In the data rows, 128 means zero.
Here are some numbered points:
[173 113 126 167 178  98  97 163 159 125 135  95 173 130 122 130 161 115 122 113 157  91 160  96] 0
[139 129 138 119 131 165 128 138 137 155 130 139 115 144 139 135 145 150 131 145 136 148 145 133] 1
[139 116 149 139 191 106 134 135 139 136 142 147 129 128 122 139 139 168 140 137 126 156 124  99] 2
[  0  93  22  47  94  74   9 212 219 104 218 179 148 172 107  89 227 173   0 146  30 147  52  55] 3
[162 156  89 105 178 111 110 154 133 185 138 110 120 118 154 175 173 132 153 135 151  85 143  90] 4
[124 120 132 125 116 140 136  99  89 109 199 108 219  99 111  88 201 111 139  87 189  71  89  97] 5
[138 109 223 103 109 113 109  75  89 105 151  96 194  91 112  83 175  93 107  93 187  66  78 190] 6
[155 127 124 100 205 126 119 143 169 104 113 141  95 131 127  98 122 105 125 155 162 111 182 138] 7
[157 141 111 114 112 172 141 142  90 104 130 129 107 132 111 167 121 182 147 140 155 143 111 115] 8
[138 122 160 133 115 139 138 142 122 141 122 132 122 126 130 193 153 141 118 124 165 108 153 119] 9
[180 121 190  80  99  96  95 157 146 138  95 150 157 103 108 102 125 134 138 102 167  86  98 186] 10
[142 103 161 124 119 161 179 133 101 122 138 134 193 129 215 100 126 144 116 127 117 103 111 110] 11
[139  96 113 151 131  80 161 158 201 146 120 109 162 129 110 141 132 152 129 161 141 130 122 102] 12
[122  96 116 168 113 152  96 142 128 201 125 141 122 124 121 140 143 106 173 149 164 137 140  87] 13
[135 120 121 107 107 143 126 133 152 107 158 134 104 154 208 122 134 137 152 122 155 134 122 154] 14
[137 154 133 131 103 114 140 158 149 128 154 133 123 122 193 189 153 111 133 120 124 157 126 145] 15
[146 104 136 109 124 147 130 123 123 171 152 140 177 150 131 139 140 128 127 113 137  92 154 158] 16
[  0  96  23  46  88  73   8  47  88 106  39   8 255   0 111  89   0  59   4  31  33  58  50  51] 17
[113  95 183 117 125 223 117 187 103 111 178  94 140 148 107  94 107  81 178 129  88  82  95 123] 18
[133 119 140 168 171 133 147 178 103 109 143 119 115 150 115 126 154 138 130 121 128  96 103 127] 19
[150 113 126  98 115 160 152 155 113 130 126 128 111 144 127 194 140 180 147 143 123 116 119 110] 20
[129 163 120 108 105 109 151 108 211 151 142 121 134 126 110 104 151 163 145 140 126 117 152 149] 21
[137 117 124 166 100 100 128 133 133 121 135 146  91 161 186 138 126 174 127 130 128 126 125 140] 22
[  0  89  18 255  92  74  15  47  82 103  42  13  69   1 114  89   0  57   0  28  34  63  55  45] 23
[139 138 138 123 148 171 140 137 111 166 126 157 144 144 154 109 129 133 125 130 121 153 142 149] 24
[130 112 142 125 107 110 132 131 183 117 124 126 108 143 169 181 159 140 149 164 151  98 127 106] 25
[127 156 155  87 108  99 115 138 130 111 114 155 209 145 113 102 141 177 135 126 157 100 120 108] 26
[125  96 188 150 135 202 144 131 109 103 179  97 163 157 115  86 115  88 153 110 103  81 101 123] 27
[164 105 168 119 199 103 116 121 163 102 145 127 112 116 112  93 150 139 124 151 125 183  98  93] 28
[138 101  95 155 159  87 154 177 193 113 108 138 147 114 118 128 122 119 160 157 143 168 116  84] 29
[138 190 135 132 122 134 123 145 138 121 140 123 136 124 131 162 134 141 143 130 143 175 154 125] 30
[129 116 144 116 109 184 136 135 129 137 172 148 148 150 114 115 137 122 130 135 129 112 139 107] 31
[133 113 126  84 197 116 164 107 176 107 121 125  85 140 111  98 137 173 141 107 160 175 152 125] 32
[131  99 173 119 127 109 117 101  95 148 130 125 197 146 113 135 142 107 136 115 166  81 159 159] 33
[133 137 123 122 118 174 139 126 181 118 135 170 102 127 179 111 140 108 117 143 168 126 117 150] 34
[176 108 102 167 168  91 184 169 112 105 114 105 167 134 114 152 119  99 140 107 157  83 142 112] 35
[117 107 141 106 119 137 156 101 102 117 166 142 201 119 187  99 145 123 124 120 178 172 101  99] 36
[136 111 125 105 171 195 119 164 104 120  88 131  76 163 110 110 156 120 105 172 137 115 109 184] 37
[136 171 166 158  97 153 180 149 106 100 158 100 180 131 112  94  99 174 160 102  73  68 100  78] 38
[164 119 172  91 144 108 131 113 196 110 185 123  98 142 116 106 133 143 137 106 116 169 127  96] 39
[128 130 140 119 118 155 131 156 150 159 128 129 172 134 199 134 131 150 122 136 130 150 161 121] 40
[  0 161  24 175  93 133 153 144 185 179 202   7 174 141 110 116   0 184   0 205 134 143 201 168] 41
[141 142 165  92  94 104 125 168 120 113 125 118 106 130 132 164 141 122 143 131 118 189 154 110] 42
[163  99 124 121 182  97 147 111 124 109 130 133 184 128 112 177 138 105 146 120 138  82 168 133] 43
[104 124 167 129 116  79 180  87  96 143  83 157  98 162 185  93 122 131 145  98  65 178 127 193] 44
[168 121 105 104  98 152 127 145  92 177 160 121 163 121 113 135 117 127 162 149 132 134 118 146] 45
[140 107 121 124 212 102 129 171 186 108 146 124 106 121 110 104 160 139 144 159 105  95 111 105] 46
[151  97 121 162 126 138 157 164 106 205 115 130 127 135 112 153 136 118 134 136 159 128 117 131] 47
[139 125 112  94 100 161 134 108 105 109 207 139 211 124 113  94 193 129 117  99 161  81 100  84] 48
[  0  99  17 255  96  66   8  45  83 109  35  15  71 255 111  92   0  60   2  22  35  60  49 255] 49
[  0 159 110 145 182 131  95 152 192 173 129 151 122 129 155 167 163 193 113 164 118 166 112 131] 50
[ 47 112 240 186  93 216 175 117  87 109 175  67 137  58 112  92 153  95 190  37  97  57  63  55] 51
[119 120 138 130 120 112 155 147 150 146 133 146 184 149 109 130 128 125 135 133 146 105 152 133] 52
[140 107 146 116 114 146 129 118 129 198 168 129 144 145 110 128 153 135 128 122 131 160 144 109] 53
[146 136 122 126 131 109 126 133 138 108 128 120 183 134 144 154 143 136 140 146 159 137 160 102] 54
[158 114 145 111 100 195 125 161 125 148 136 163 117 116 110 152 132 162 134 128 112 135 158  87] 55
[162 118 122 110 108 173 119 168 145 106 103 142 162 116 205  94 158 104 132 158 137 104 151 116] 56
[179 167 148  73  96  83  85 173 191 199  91 168 122  95 115  99 109 164 168  83 177  75  87 141] 57
[  0  98  22  42  89  74 255  45  84 107  39   9  69   2 111  97   0  63   7  23  31 255  49 255] 58
[134 129 135 127 183 133 151 121 129 163 135 131 142 149 194 135 137 121 128 124 120 149 151 111] 59
[170 128 114 108  93 153 135 116  95 206 165 105 143 131 113 136 143 104 143 140 140 121 149 153] 60
[144 117  88 180 103  91 146 105 119 166 110 156 122 117 110 104 117  86 194 140 107 178 168  95] 61
[111 133 114 119 147 110 180 113 110 102 100 160 104 126 136  96 139 146 159 133 125 183 159 162] 62
[144  96 201 142 104 223 129 148 103 132 106 137  92 111 110  99 137 112 122 139 139 130 117  99] 63
[132 128 128 130 118 107 145 175 187 107 141 123 150 128 131 139 146 124 157 141 128 118 131 106] 64
[112 116 141  93 107  83  76 102  92 215 101 219 133 122 119 116 139 204 189  61  68  79 118 181] 65
[139 114 130 142 120 148 136 174  99 154 109 130 101 131 118 197 138 128 121 130 181 143 111 106] 66
[157 102 114 119 154  91 162 142 171 108  99 124 106 137 111 105 122 113 136 133 174 149 153 170] 67
[151 108 111  81  94 155 110 121  87 137 197 113 187 118 114 116 156 109 165 149 135 126 101 120] 68
[178 102 164 133 147 148 108 111 129 104 168 102 178 120 113  87 128 105 118 146 137 122 116 132] 69
[152 121 120  92 103 223 128 204 130 105  87 179  79 137 112  98 145 107 118 122 106  81 164  90] 70
[131 106 182 176 108 166 150 106 109 148 119 149 100 129 110 106 159 130 122 144 121 132 135 120] 71
[121 126 173 144 136 163 105 146 173 138 111 101 154  95 158 175 150 177 121 143 143 131 162 117] 72
[145 141 122 148 181 110 108 166 152 188 138 120 140 136 164 144 161 136 128 108 149 118 159 112] 73
[ 76 106 163 139 133  85 143 114  96 134  72 183 138 163 168  94 141 155 134 149  76 198  96 150] 74
[144  93 154 188 174 109 131 186 132 108 113 124 120 153 110  94 117 113 157 128 105 102 116 112] 75
[143 125 124 117  97 193 152 162  94 176  84  82  82 161 112  95 144 120  98 118 197 204  79  91] 76
[146 107 116 114 120 110 138 175 178 124 122 122 141 152 202 151 123 103 149 126 153 137 150  97] 77
[144 132 125 115 156 162 135 131 152 162 117 127 166 141 151 194 137 120 145 130 133 113 134 135] 78
[ 84 107 213 124 127  73 124  81  94 134  76 193 193 170 133 100 135 136 135  78  76  99 131 181] 79
[127 106 110  77 100 196 198  95 108 172 111 136  94 100 118 109 133 178 154 186 106 147  99 145] 80
[140 152 120 153 160 149 112 124  88 112 156 131 168 152 110  87 136 147 160 143 100  94 136 107] 81
[207  99  47  60  98 216 166 180  85 114 121  86  66 125 113 140  76 163 168 185  88  86  55 123] 82
[147 114 109  93  97 234 116 236 118 113  80 173  70 190 116  98 127  96 104 102  89  76 145  79] 83
[151 126 126 182 102 116 152 144 182 124 134 119 130 148 109 103 142 112 123 180 102  98 136  98] 84
[133 134 137 123 116 170 130 137 155 132 132 136 162 127 167 149 137 158 126 144 139 124 170 123] 85
[134 151 148 136 134 157 129 131 147 144 133 128 130 136 191 138 137 142 129 141 141 127 135 145] 86
[184 105 224  81 105 104  98  74  90 103 130  80 230  72 111  88 162  86  86  75 215  64  72 152] 87
[132 103 171 149 111 156 126 146 101 148 102 125  98 139 111 129 156 123 102 111 181 199  87  99] 88
[206 197 127 165 137 170  69 189  92 109  73 131  75 193 112  89  78  79  80 182  73  77 110 137] 89
[  0 100 232  51  87 237  11  36  86 109 253   7 216   0 107  92   0  56   0 246  36  59  57 207] 90
[183 143 167 164  99  99  69  84 138 159 170 179  93  84 115  97 106  83 175 103 102 198 152  63] 91
Which three points above are nearest to each new point by angle? Their numbers follow each, nearest first.
[108 123 162  73  93  89 132 178 156 118 124  91 141 122 161 192 167 103 171 129  88 148 173 128] 42 15 64
[142 175 155  84 118 112 139 133 144 105 136 116 177 153 108  99 143 170 136 134 112 110 132 131] 26 21 38
[  0 255  21  47  92  75  14  46 255 244  40   7 255   4 112  95   0  56   0  33  38  57  48 255] 17 58 23
[ 72 103 221 114 123  80 111  71  93 128  72 211 173 159 127  97 137 123 132  65  59  88 126 223] 79 65 44
[144 180 139  90 170 180 124 121 173 108 128 120  91 152 109  94 132 107 143 132 114 130 157 171] 7 37 32
[121 102 139  84  94 109  97  89 118 187 114 160 115 111 116 110 134 216 200 122 120  85 105 185] 65 57 10
[188 131 208 156  94  88  54  79 124 138 158 181  91  65 113  98  88  76 168  88  92 222 134  70] 91 61 39
[  0  90  25 255  92  70  15  43  89 106  44  11  63   0 113  90   0  55   0  25  37  59  53  48] 23 17 49
[130 128 129 116 123 126 118 147 185 167 138 143 173 145 134 124 139 145 145 125 155 113 138 133] 52 21 16
[147 165 147 159 160 137 139 154 129 112 159 118 119 128 147 118 140 143 144 122 122 107 123 110] 19 38 81
[143 139 154  84  90  78 101 150  91 107  92 119 177 153 163 148 136 129 166 142 110 166 165 139] 42 54 26
[160 176 145 147 123 144 142 155  91 110 147 112 177 167 113  88  66 171 165 147  67  74  94 121] 38 81 27
[139 103 104 137 158  94 160 187 136 109 106 130 171 131 114 189 141 104 141 117 138 129 135 107] 35 29 43
[146 195 146  90 120 119 169 113 162 109 140 116  91 120 107  97 134 124 162 119 139 133 163 161] 21 32 62
[170 124  26 111 197  78  73 143 128 151 177 105  73 120 129 160 177 153 166  82 139  85 187 127] 4 73 0
[124 167 125 100 142 176 122 134 186 108 137 152  95 121 166 102 146 145 144 145 112 137 146 150] 34 86 14
[  0  94 235 219  93  72 228  48  83 104  43   6 225 214 112  90   0  60   0  28  39  61  52 204] 49 79 58
[154 115 132 129  95 118 154 172 199 111 144 151 139 119 138 141 146 132 126 119 129 117 135 104] 64 77 12
[155 128 152  80 145 120 115 104 213 102 171 131  78 143 130  93 140 194 107 116 126 169 138 116] 39 32 28
[164 119 147 133  99 168 131 126 144 165 137 141 133 113 117 179 147 136 138 139 112 116 170  87] 55 9 85
[150 127 180 146  95 204 106 141 129 141 113 163  90 119 114  99 136 103 117 122 133 136 148  83] 63 71 70
[122 117 153 167 110 139 117 117 139 170 129 105 130 142 210 130 139 171 158 151 132  97 118 118] 86 22 40
[154 113 150 104  97  82 137 147 130 107 172 116 121 100 150 170 177  95 143 106 116 123 137 173] 15 42 6
[154 146 148 172  96 152 117 122 139 157 119 149 100 134 110  92 150 121 126 140 115 133 164  98] 71 91 84
[145 111 151 124 117 154 175 113 113 120 128 143 181 132 207 106 130 151 128 132 147 128 111 110] 11 36 40
[127 196 124 128 112 129 128 131 111 110 138 142 143 123 117 152 149 155 127 136 162 168 168 103] 30 54 42
[122  94  22 137 131  70  94  98  87 178  39 153  68 177 144  95 181 202 217  21  36  95 157 175] 65 44 49
[105 136 168  82  98  85 112 148 103 117  89 111 167 158 183 141 135 122 185 142  94 181 163 130] 42 74 44
[141 104 150 109 111 131 139 120 111 134 122 121 115 149 120 211 159 147 118 126 147  97 133 158] 9 20 66
[  0 101 234  50  94  70 255  41  87 103  44   7  66   4 111  90   0  55   0  23  35 255  50 201] 58 44 17
[  0 255  20 255  96  76  16  45  92 106 255   8  68   0 114  92   0  60   0  23  33  59  49  59] 23 17 49
[160 144 161 105 112 105 145 128 159 105 176 136 101 127 113 127 144 122 119 105 111 172 144 126] 39 42 91
[140 104 144 131 111 121 116 114 166 116 146 121  96 161 114 142 147 128 142 126 167  95 136 166] 25 67 14
[155 144 168 152 137 201  92 160 135 103 126 124  82 168 114  98 102  91 143 162  99 100 136 140] 89 18 83
[190 105  56  69  92 140 184 156  91 127 131  61  72 146 109 216  89 173 136 173 107 116  67 169] 82 20 8
[139 134 113 146 119 111 142 107 103 110 117 160 120 165 217  98 124 180 137 128 113 123 131 145] 22 44 14
[137 121 149 108  97 108 148 160 156 123 156 127 100 124 206 153 147 112 136 116 116 148 134 169] 15 14 77
[126 138 159 119 109 147 117 126  89 105  98 170  96 120 113 105 158 105 133 106 177 208 143  89] 88 76 63
[159 104 111  99 193 125 124 120 107 110 171 140 171 133 105 159 134 150 142 140 130  95 123 128] 43 81 2
[136 102 150 154  94 143 120 118 111 110 119 180 107 134 128 122 140 110 126 129 165 202 106 112] 88 71 76
[147 111 164  91 104 129 148  72  91 104 129 134 173 108 152  90  84  93  98 208 172 201 104 133] 36 69 90
[152 106 120 183  92  99 154 134 174 111 119 153 102 129 124 190 136 147 137 165 134  90 120 100] 25 84 12
[107 120 124 176 133  80 175 111  86 171  80 178  89 159 208 115 134 143 153  75  75 133 129 183] 44 74 22
[168 102 143  98  94 207 159 160 102 164 104  98  93 103 115  95 122 120 106 157 185 181  86 102] 76 88 63
[114 178 140  87  97  96 113 117  85 106  89 135 115 174 126 117 126 128 174 151 113 191 202 103] 42 62 30
[135 203 156 112  94  98 132 150 142 124 131 124 151 143 114 110 154 170 144 134 139 114 119 136] 26 21 57
[  0 100 255  45  92  74 255  45  89 104  39  10  66   1 115  90   0  59   1  27  36 255  51 166] 58 44 17
[145 186 137 136 174 161 139 127 140 109 139 120 145 135 162 127 135 146 142 124 143 121 144 122] 86 30 85
[179  96 137 147  94 119 101 119 127 176 160  84 133 132 110  84 174  94 136 165 142 184 115  88] 53 13 91
[158 110 110 184 201  87 165 142 140 106  82  93 177 136 116 141 110  95 139 105 194  82 149  84] 35 0 43
[142 104 122 140 204 123 139 178 103 109 126 141 116 132 117 117 180 155 119 113 134 116  96 114] 19 46 2
[156 161 140  75 123 116 156 163  86 103 135 127 119  71 112 189 155 135 155 142  96 174 140 131] 42 30 20
[181  96  45  63  96 191 158 127  93 112 150 111  70 125 111 154  76 174 187 198  91  94  64 151] 82 80 8
[133  92 141 122 192 130 120 109 107 107 174 128 181 133 111 165 164 138 121 107 141  79 138 136] 43 33 5
[131 118  81 147 104  87 184 101 114 154 100 124 204 150 111 103 109  91 152 185 117 149 144 120] 61 52 12
[166 108 147 116 113 113 135 176 196 126 128 117 150 141 125 129 142 111 129 114 152 105 134 118] 64 77 12
[173  98  83 161 141  75 163 140  88 142  86 121 183 159 108 141 131 111 186  79 127  87 160 117] 35 43 0
[136 127 138  90 166 134 137 116 186 111 121 135  96 128 114 104 137 125 150 108 177 170 145 130] 32 67 7
[  0  99  19 255  92  78  13  47  87 103  42  10  63 255 114  91   0  59   3  31  40  59  52 255] 49 23 17
[  0  91  17  49  93  69  12  52  91 108  35   7 255   5 113  88   0  57   0  26  37  65  49  52] 17 23 58
[150 104 175 102 113 120 128  96  94 112 135 129 168 114 165  89 120 113 105 188 168 203  88 137] 36 69 87
[ 99 129 218 106 106 129 107 112  94 106  87 160  84 108 116  99 154  99 138  96 169 236 135  91] 88 42 91
[151  93 151 116 167  84 140 124 158 136 150 112 141 131 115 157 118 131 136 122 163 109 172 152] 43 67 33
[113 106 158 132 136 100 127 124 107 126  94 171 150 137 206  98 146 141 159 140 105 181 111 143] 74 44 79
[140  98 133 130 119 111 122 154 164 104 168 154 112 150 111 150 144 126 129 115 134 177 115  94] 39 29 28
[119 191 133 135 127 146 115 157 157 141 133 148 152 133 131 133 112 143 112 136 152 142 157 158] 30 85 86
[148 163 163 113 213 150  99 164 186 104 173 112  92 118 144  95 145 134 124 149 122  96 125  94] 46 7 28
[145 122 133  81 113 119 114 140 203 104 189 124 116 149 130  98 171 134 120 135 125 150 121 113] 39 3 21
[152 100 122 101 144 164  89 110 111 106  89 186  96 159 113  95 145  72  93 187 110  81 157 205] 37 89 7
[107 105  89 131 132  82 105  91  92 143  80 208  93 167 132 100 171 153 169  70  74  92 148 214] 65 79 44
[115 135 151 148 132 123 146 135 167 161 132 161 144 136 109 151 114 132 140 138 130 130 155 119] 52 12 21
[159 117 145 141 202  90 162 173 115  99 120 114 156 135 124 147 139 116 131 117 154 107 143 105] 35 0 43
[147 169 174 155 153 154 104 150 146 109 154 125  86 181 108  93 108  91 116 155  93 104 126 144] 89 18 75
[141 132 116 116 130 123 105 104  98 108 125 160 163 143 110 191 123 158 133 153 167 121 164  85] 54 9 43
[192  97 122  96 110  97 178 166  98 129 143 115  98 107 109 154 146 106 130 118 102 185 109 142] 42 82 45
[157 113 145 108  91 175 130 167 151 108 100 138 161 117 202 109 163 141 139 137 121  86 164  91] 56 85 40
[133 131 112  96 121 117  95 115  92 193 148 141  92 128 112 133 172 207 159 127 112  85 143 180] 65 60 16
[147 101 113  84 120 154 135 148 100 110 125 134 117 167 109 200 135 178 131 141 141 122 119 114] 20 8 66
[150 142 103 150 153 141 123 101  98 112 153 157 178 136 109 121 132 162 120 139 145 118 129  81] 81 48 5
[141 117 115  97 182 111 131 123 144 101 141 120  81 120 118  92 134 183 170 124 149 170 157 120] 32 28 62
[142 110 149 109  95 158 141 146 114 129 109 147  89 108 115 197 147 190 122 146 118 108 132 118] 20 55 9
[  0  91  22 255  95  77  13  47 255 110  39   9  68   1 112  92   0  54   0 255  36  58  50  47] 23 17 49
[162 116 104  96 121 154 113 133  91 108 125 144 116 162 109 144 129 154 129 127 175 181 119  84] 8 76 88
[136 124 136 114 198 160 123 151 112 131  97 129  87 166 112 122 157 132 116 130 140 116 117 173] 37 19 7
[131 191 162 109 137 139 122 151 116 104 130 132 134 121 115 157 168 166 112 119 121 161 141 108] 30 42 72
[145 163 149 147 100 115  94 109 179 198 169 151 109 109 112 108 129 100 154 121 133 138 161  78] 91 13 53
[ 62 105 134 183 169  72 137 159  92 105  39 193 131 165 105  90 142 165 182 134  37 134 105  86] 74 75 79
[ 63 122 153 232  93 131 220  87  91 111 169  80 156  59 111  92 167 110 195  49 119  65  66  54] 51 38 5
[124 115 163 104 110 151 144  90  84 105 151 155 211 117 164  95 106 106 105 167 170 152 111 133] 36 11 69
[166 112 129 118 205  93 139 143 132 104 113 146  85 144 120  85 132 117 119 122 121 130 186 148] 7 67 32
[136 132 133 132 168 130 127 122  98 103 149 133 128 156 111 110 137 137 152 133 128 102 168 164] 81 43 7
[127 104 202 124  95 131 117 112 109 111 105 177  92 124 124 115 126 103 110 113 163 234  95  96] 88 63 91
[145  96 181  46  92 165 196  47  92 105 152 129 152   4 117  88   0  59   0 235 165 195  47 190] 90 58 69
[137 104 155  97  97 115 102 106 130 217 124 141 128 121 119 121 161 207 158 133 130 102 121 152] 65 57 53
[170 114 140 105 111  95 126 131 146 109 123 161 111 130 122 117 133 100 121 113 174  96 115 210] 10 67 6
[155 170 105 178 103  92 127 106 165 156 192 130 106 140 113 105 133 122 136 171 113 111 154 106] 84 21 91
[163 181 111 131 118 106 125 181 151 147 164 128  94 115 179 188 169 119 139 104 119 116 140 138] 15 4 73
[  0 192  19 199  92 138 177 163 195 149 247   7 175   4 117 144   0 141   0 145  33 178 198 197] 41 58 90
[168 137 137 120 172 135 113 161 140 107 127 123  99 147 130 106 123 112 134 147 134  96 175 173] 7 37 89
[175 199 208 195  90 181  85 174 106 106  86 129  77 151 110  97 120  82 101 128  85  75 115  82] 89 63 83
[100  99 121 152 144  88 144 128  94 141  78 183 172 153 185  93 141 159 160 107  89 168 118 134] 74 44 79
[129 126 109 183 121 101 128  99 102 112 112 148 114 162 194  99 164 210 148 113  96 112 115 123] 22 74 44
[139 105 135 144 104 103 124 113 168 114 120 124 101 151 148 202 156 130 167 151 140  90 118 137] 25 9 22
[122 116 154 161  91 108  50 178 110 130 110 202  78  66 104 220 158  80 140  75 202 157 108  59] 66 88 13
[143 139 119 129  93 108 143 157 169 117 158 147 104 118 159 194 143 115 120 107 137 141 124 164] 15 14 25
[131  98 123 180  97 112  92 129 198 107 132 149  92 127 126 174 138 112 180 134 150 112 112  72] 25 64 13
[143 118 104  92 105 189 137 168 191 104 106 150 136  99 171  92 167 118 131 142 127  94 177 104] 56 70 85
[125 101 123  98 191 133 125 132 104 123 170 149 168 134 115 163 152 154 141 145 127 100 129 132] 43 2 16
[131 164 101 145 111 142 124 129 187 115 118 157  91 130 145 134 144 130 127 149 154  96 137 177] 34 21 86
[149 186 101 116 111  97 148 118 200 107 164 146  87 176 110 108 128  93 101 136 112 123 133 184] 21 67 34
[146 133 122 129  91 161 183 159 102 206  92  99  83 163 114 106 101 138 117 133 170 199  91  95] 76 88 47
[134 124 129 133 193 135 133 120 108 109 154 155 175 115 113 160 136 147 161 137 149 107 134 110] 43 2 81
[152 157 157 122 123 120 128 147 180 105 166 140 109 117 110 136 151 138 107 117 112 143 131 149] 39 21 30
[128 167 124 135  95  96 134 121 190 120 173 126 105 147 110 137 161 130 116 151 128 131 117 159] 21 84 64
[147  99 182 164  99 156 173  50  91 210 158   4 160   0 114  85   0  58   0 233 153 204  53 178] 90 58 41
[166 110 120 122 104 161 112 149 152 103  93 138 122  94 165  89 179 105 123 176 165  83 145 163] 56 34 70
[178  96  52  66  91 124 155 138  92 128 190 149  70 120 112 185  68 143 163 158  86 100  55 190] 82 45 20
[168 105 122  91 203 173  94 156 103 113 106 168  90 122 109 105 126  99 121 206 102  87 123 201] 37 7 89
[  0  97 244  51  99 198   8  50  89 107 200 172 179   5 111  93   0  58   0 255  30  61  51 230] 90 17 6
[  0  96  24  46  94  72  10 229 221 104 227   7 194   5 113  87 255  57   0 212  29 200  53  56] 3 17 90
[124  99  85 173 105  84 114 113 135 111 142 158  80 192 177 132 111 150 151 127 130 110  77 193] 22 14 49
[129 110 112 116 104 131 171 209  99 131  96 117  93 154 119 212 160 123 106 113 157 148 102 126] 66 20 9
[157 119 127 108 100 209 143 159 151 103 105 149  79 107 112 106 153 120 145 142 127  88 182 100] 70 83 55
[156  94 120 128 191 125 144 160 106 156 137 139 123 128 110 160 133 169 122 141 129 130 116 130] 2 47 19
[140 112 132 174 109 116 113 117 184 105 159 148 105 136 127  87 156 122 104 183 113 129 110  93] 84 28 3
[126 188 120 128 109 127 131 123 185 173 117 123  87 148 116 113 167 123 137 115 149 141 174 106] 21 30 73
[136 107 152 102 107 152 130 119 118 125 145 140 129 140 107 115 149 124 128 177 123 103 125 181] 37 31 80
[134 120 123 131 111 118 126 131 164 156 168 135 142 139 123 112 144 126 134 157 143 174 124 120] 53 12 39
[159 109 123 102 126 191 132 132 112 110 139 132 120 155 110 141 145 151 133 134 168 136 111 109] 8 20 55
[239 216  73 156  92  78  80  66  88 101 193 183  88  57 118  97  69  84 155  70  75 155 193  63] 91 61 30
[142 146 132 137  89 146 125  95 197 108 118 103  87 118 117 116 168 129 151 176 141  94 171 142] 21 84 25
[162 110 109 102 125 102 145 118  92 100 140 141 135 152 111 213 133 125 128 136 151  86 145 164] 43 9 20
[  0 255  23  44  97  75  11  45  89 106  43  10 255   0 109  83   0  62   0  25  34  64  49  49] 17 23 58
[133 105 100 108 102 145 152 115 141 100 128 141 101  87 156  94 173  96 137 153 174 186 127 152] 34 62 14
[147 186 118 128  98 104 135 119 188 163 172 135 117 155 111 112 137 135 133 137 126 117 141 120] 21 84 39
[  0  95  22 255  98  75  14  48  89 108  41  10  68   3 114  95   0  53   1  28  39  65  49  45] 23 17 49
[  0  99  21  47  91  75  14 255 255  98  41   6 255   2 115  93   0  59   1  24  37  61  53  47] 17 23 3
[163 154 138 165 100 101  83  97 157 174 183 165  98  96 110 103 122  90 171 113 113 174 168  72] 91 61 13
[  0  91  21  47 220 209 255  44  87 103  45  12  72   2 109  84   0 238   0  25 223 200  49 237] 58 32 17
[155 149 152 105 183 159 129 140 122 106 141 134 131 134 111 135 146 160 133 114 110 137 139 113] 2 28 32
[146 182 104 133 155 162 106 135 151 155 160 110  97 136 172 176 161 126 125 156 136 104 160 105] 4 86 73
[ 95 133 140 159  91 141 123 137 148 144 177 147 127 112 114 158   0 145 151 173 152 137 170 119] 41 90 13
[158  96 140 122 154 195 105 133 125 111 101 154 105 165 111 102 121  79 121 162 115  84 156 172] 37 89 70
[124 119 122 134 100 142 133 141 142 131 148 148 116 144 205 134 140 138 138 134 152 132 125 158] 14 86 22
[130 101  17 154 149  72  89 117  85 193  41 139  67 172 146  91 174 201 212  24  34 102 167 144] 65 44 61
[146 100 132  95 205  93 140 131  99 115 123 122 127 116 113 136 131 185 176 142 106 146 149 116] 2 32 28
[169 105 130 126 143  88 162 144 160 108 111 105 125 141 110 120 114 104 141 132 169 143 143 157] 67 35 7
[137 103 157 162  93 141 122 119 194 110 120 110 108 131 139 158 157 160 156 130 129  84 153  96] 25 72 64
[136 184 143 100 161 178 140 140 151 127 139 123 116 140 114 135 144 148 139 145 135 126 125 147] 1 30 37
[142 113 161 124 190 105 126 116 134 104 147 132 181 154 111 166 140 119 132 116 145  87 146 115] 43 0 33
[111 134 149 139 126  83 151 100  94 153  97 154 107 166 207  95 136 148 149 109  68 169 134 181] 44 74 62
[132 112 114 141 153 113 137 156  92 107 114 171 134 111 113 133 164 156 134 143 135 187 108  87] 2 29 28
[167 107 109  86 102 217 147 130  89 110  92 106  90  95 110  89 146  80  91 218 180 138  84 159] 37 76 63
[148 193 152 128 117 118 124 130 139 111 172 121 113 150 113 150 127 139 123 133 134 166 132 135] 30 42 39
[ 91 117 255  94 109 118  99  97  92 108  75 136  81 103 120 101 133  97 143  83 158 246 123  83] 88 42 91
[153 111 118 126 141 100 183 136  96 103 117 136 115 136 107 124 139 131 149 126 115 158 130 185] 62 67 44
[138 204 110 108 100 111 126 128  90  96 109 151 136 181 137 132 127 151 138 152 131 146 179 106] 30 54 42
[151 103 169 169 206 127 124 140 141 106 137 132 135 155 108  92 125 121 119 124 124 120 139 142] 75 19 28
[143  93 117 141 173  87 133 166 195 113 102 157 119 132 111 111 148 133 142 159 127 174 116  86] 29 28 46
[130 111 113  92 101 183 127 137 133 104 141 122 169 141 179 115 150 126 152 155 153 120 135 124] 56 85 14
[140 169 124 125 121 143 138 133 111 117 140 120 143 141 110 182 142 156 129 126 153 167 146 114] 30 8 54
[137 122 130 114 137 190 129 161 103 150 136 144 137 139 136 107 128 114 120 150 147 152 120 145] 24 37 1
[136 122 160 104 144 112 114 103  96 106 169 138 147 140 108 202 139 137 150 133 138 100 152 126] 43 33 9
[126 103  95 165 106  93 109 136 155 113 159 147  85 186 191 137 143 187  91 158 126 125  75 150] 22 14 3
[140 104 132 145  95 127  93 158 105 109 106 139 101 155 130 215 160 138 122 118 199 136 106  82] 66 9 88
[141 107 132  79 108 192 169 118 110 157 135 115 110 115 114 115 142 149 136 168 139 150 119 135] 80 1 82
[130 156 115 146  94 128 103 113 191 133 157 145 110 134 121 133 127 129 161 158 126 127 141 149] 21 84 34
[144 110 135 183 109 137 115 121  87 102 114 173 112 135 114 131 153 137 120 113 158 151 109  78] 88 71 66
[173 123 165 202  97  87  48  70 114 132 137 240  85  58 110  93  71  73 179  92  76 186 138  57] 91 61 23
[133 193 141 121 112 116 149 137 120 116 139 130 141 127 153 152 141 157 146 128 134 129 152 113] 30 54 15
[138 105 163 155 109 140 127 130 191 119 127 139 108 137 115 162 147 150 138 125 123 101 150  95] 25 72 9
